(in the rows, 128 means zero)
The rows of X fall into several groups, which share some directions, and each row is roughly a mix of its group's hidden directions, except some rows that fit no group.
X, 113 rows:
[[100 113 179 152 100 109 108 112 116  91]
 [160 106 147 108 143 158 134 118 108  69]
 [148 101 141  99 102 118 101  89  89 156]
 [164 138 158  84 142 139 106 115  91  98]
 [126  93 159 102  97 166 145 154 150 100]
 [105 132 191 130  86 143 102 132 117 116]
 [170  80  94 135 147 127 153 157 117 114]
 [105 116 190 119 119 128  95 115 163 109]
 [180 132 117 149 108 111 138 176 155 149]
 [108 145 173 100 110 119  87 154 143 159]
 [164 175 102 119 157 133 121 120 110  85]
 [112 124 125 144 108 172 141 120 121  62]
 [159  98 128 127  83 145 110 119  91  88]
 [103 139 129 143 175 117 166 116 177 115]
 [155 126  94 153 193 118 126 146 112 130]
 [ 94 155  99 111 114 147 125  93  91 165]
 [159  73 139 147  85 130 148 105 139 120]
 [133 127  75 130 155 131 153 133 155 178]
 [161 112 177 134 123 166 133  81 131 129]
 [143 131  90 152 118 173 159  88 105 128]
 [102 135 187 105 115 119 108 156 139  93]
 [ 98 136  75 160 106 104 154 135 155 114]
 [159  83 111 121 114 106 178 158 123 130]
 [ 90 137 129 114 155 170  99 127 105  85]
 [ 85 155 140 127 108 172 123 146 147  88]
 [ 99 142 156 123 145 110 117 139 121 196]
 [119 169 123 120 106  90 159 157 132  84]
 [150 131 174  98 104 172 143 126 112  97]
 [141  88 137 129 158 179 159 117 106 103]
 [141 122 177  86 148 144 145 138  86 111]
 [166 141 136 161 155 174 157 135 134 159]
 [127 133 170 104 111  94  99 166 162 143]
 [104  92 128 148 171  91 110 117 133 168]
 [ 96 114 112 101 119  93 148 138 109  72]
 [161  68 116 140 129 121 144 104 104 160]
 [169 114 146 110 110 173 119 104 166 108]
 [140 200 104 123 109 132 116 101 120 114]
 [119 112 121 103 135  70  78 125 125 106]
 [140 109  87 114 117 146  84  82 107 138]
 [122  84 109 114  99 186 110 130 148 119]
 [160 134  98 105 143 123  68 103 130 105]
 [160 153  95 105  86 133  85 147 128 141]
 [150 139 110 163  99 126 156 101 182 124]
 [126 124 201 128 107 110 107 110 139 147]
 [127  63 121 159 150 122 146 154 154 131]
 [164 110 162 140 100 153 133 176 144 104]
 [149 139  97  94 164 116 118 146 161 171]
 [102 146 174 113 152 136 107  92 127  86]
 [149 152 178 134 120 117 141 157 160  87]
 [160 114  80 142 120 119 174 134 124 167]
 [114 124 113 151 101 178 128 117 104 179]
 [147 133  87 108 168 112 144 139  76 135]
 [ 78 161 167 124 112 144 136 164 147 117]
 [107 115 102 158 164 147 182 112 131 148]
 [100 124  97 136 171 111 153 119 115  76]
 [112 115 181 142 101 125 109  93 121  87]
 [130 103 151 113 125 104 195 132 135  96]
 [179  95 135 112 138 177 129 116 102 111]
 [108 155 136 139 135  87 137 143 102 187]
 [146 165 136 150  94 138 156 171  93 117]
 [137  64 143 119 122 137 100 133 130 173]
 [148  66 138 150 110 149 139 146 163 113]
 [120 179 150 134  76 137 102 138 155 119]
 [ 78 112 148 106 126  92 107 153 134  91]
 [115  99 194 111 101 111 127 155 123 132]
 [117 149 163 102 106 128  71  93 131 126]
 [117 153  91 161 106 126 123  71 105 124]
 [ 77 147 131 113 141 178  99 143 106 123]
 [ 93 134 100 140 137 192 120 107 152 124]
 [103 114  96 134 109 195 134 132 155 130]
 [ 75 110 121 105 120 110 139 121 139 184]
 [117 132 180  84 112 108 112 137 159 155]
 [116 136  75 124 183  97 119 137 123 147]
 [126 136 160 129 182  93  91 121 143 104]
 [151 115 165 139 149 117 106  91 147 178]
 [142 154 141 142 111  85 154 137 171 168]
 [106  98 116 168 189 136 140 114 142 129]
 [104 114 132 171  89 107 136 142 122 179]
 [140 156 121  73 125 166 149 126 127  89]
 [161  88  75 109 157 116 151 139 127 122]
 [172 126 186 121 137 166 146 121 118 117]
 [122  91 137 133  75 178 125 133 105 120]
 [110 166 133 154 110 132 147 124 189 151]
 [ 87 163 153 116 160 125 126 145 143  81]
 [110  82 105 114 173 142 152 133 158 153]
 [115 154 123 101 144  92 131 125 106  66]
 [167 117 135 129 101 111  89  90 170 127]
 [111  92 160 110 164 102 124 158 145 165]
 [136  87 147 163 103 157 159 169 120 128]
 [123 143 115 118 129  86 116 191 145 156]
 [183 106  88 138 133 139 158 158 114 135]
 [120 130  74 157 162 135 173 133 113 141]
 [163 152 138 164  92 158 133  95 106 105]
 [164 155 130 149  95 136 102 134 160 174]
 [134 144 160  92  99 143  92 114 106 171]
 [153 108 112 168 136 149 174 160 147 153]
 [ 96  87 168  93 103 149 144 141 149 122]
 [ 75 114 130 128 138 176 157 155 109 139]
 [115 117 188 158 108 115 127 150 101  97]
 [120 163 134 144 111 126 122 116 199 150]
 [172 153 103 126 127  99 111 132 137  73]
 [127 125 142 112  84 179 163 120 118  95]
 [174  99 130 119 153 113 130 171 110 165]
 [167 136 100 122 128  78 140 175 125 113]
 [145 116 152 143 181 152 104 113 128 173]
 [118 136  90 153  72 154 152 133 111 102]
 [113 160 150 145 167  90 141 113 143 172]
 [136 120 165 136 164 103 117 113 130 188]
 [150 122 136 131 102 185 156 120 117  83]
 [155 114 119 171 126 157 168 151 105 162]
 [ 86 172 102  99 113 112 129 107 105 100]
 [154  94  93 138  97 170 121 108  94 122]
 [140 164 119 169 102 136 130 102  88  92]]

One row of each group comes first, with its name. Which group is each row after those in?
[151 127 157 172 132 161 132 126 181 113] | (14)
[ 85 165 178 115 135 132  93 139 134 115] | (66)
[132 152 148 133 101 155 144 106  93  73] | (72)

[143  79 140 140 106 156 114  87 106  97] | (66)
[113 105 100 105 184 122 160 152 152 130] | (66)
[119 145 116 117 162 107 124 133 183 175] | (66)
[131 129 102 130 150 146 124 104 156  60] | (66)
[155 141  79  97 162 114  88 126 138 118] | (66)
[ 88 142 124 130 147  69  90 114 119 119] | (72)
[150 122 158 150  67 138 101  98 120 119] | (66)
[163 104 103 176 156 131 133 145 158 156] | (14)
[115 108 108 105 135 169 114 146  84  85] | (66)
